(in the rows, 128 means zero)
First come named turns, each shown by rows before and after it. For each pair of rows after them, which turns, in which order, take the first row to the second? The first pair is done for you.
turn q901:
173 134 131 146 219 117 144 144 -> 140 142 152 144 216 116 168 158
76 135 162 128 154 126 170 149 -> 84 135 154 128 101 114 156 174
165 116 105 122 132 130 101 109 -> 152 117 115 127 167 141 116 92
turn q132:
165 127 95 115 178 139 89 80 -> 135 127 89 97 72 145 77 105
56 129 130 110 35 158 131 138 -> 48 128 176 127 178 154 183 132
156 136 137 155 149 109 132 141 -> 163 131 123 149 115 113 115 138
turn q653:
119 160 131 141 103 131 120 113 -> 119 155 145 146 127 112 132 143
138 121 116 126 124 116 100 140 -> 129 123 120 127 117 122 99 141
166 131 137 131 135 135 109 127 -> 141 136 141 125 98 143 111 123
114 129 140 131 148 125 136 128 -> 122 127 128 133 144 134 125 108
Pairs:
(2 to 4 turns a pair)
93 138 135 124 120 150 135 109 -> 158 127 113 138 139 110 114 152
q653, q901, q901, q653
132 140 155 152 188 142 143 84 -> 155 126 163 153 126 88 139 190
q132, q653, q653, q901
189 121 109 132 176 131 108 71 -> 192 119 92 121 81 111 80 116
q653, q653, q653, q132
81 145 118 121 44 144 136 150 -> 155 141 113 149 219 136 144 105
q132, q132
142 133 122 125 63 132 113 133 -> 134 138 156 141 176 128 158 130
q132, q132
195 119 99 143 105 143 91 123 -> 97 134 140 129 110 187 140 84
q901, q901, q653
100 128 148 125 122 152 160 129 -> 125 122 124 124 82 138 132 143
q901, q901
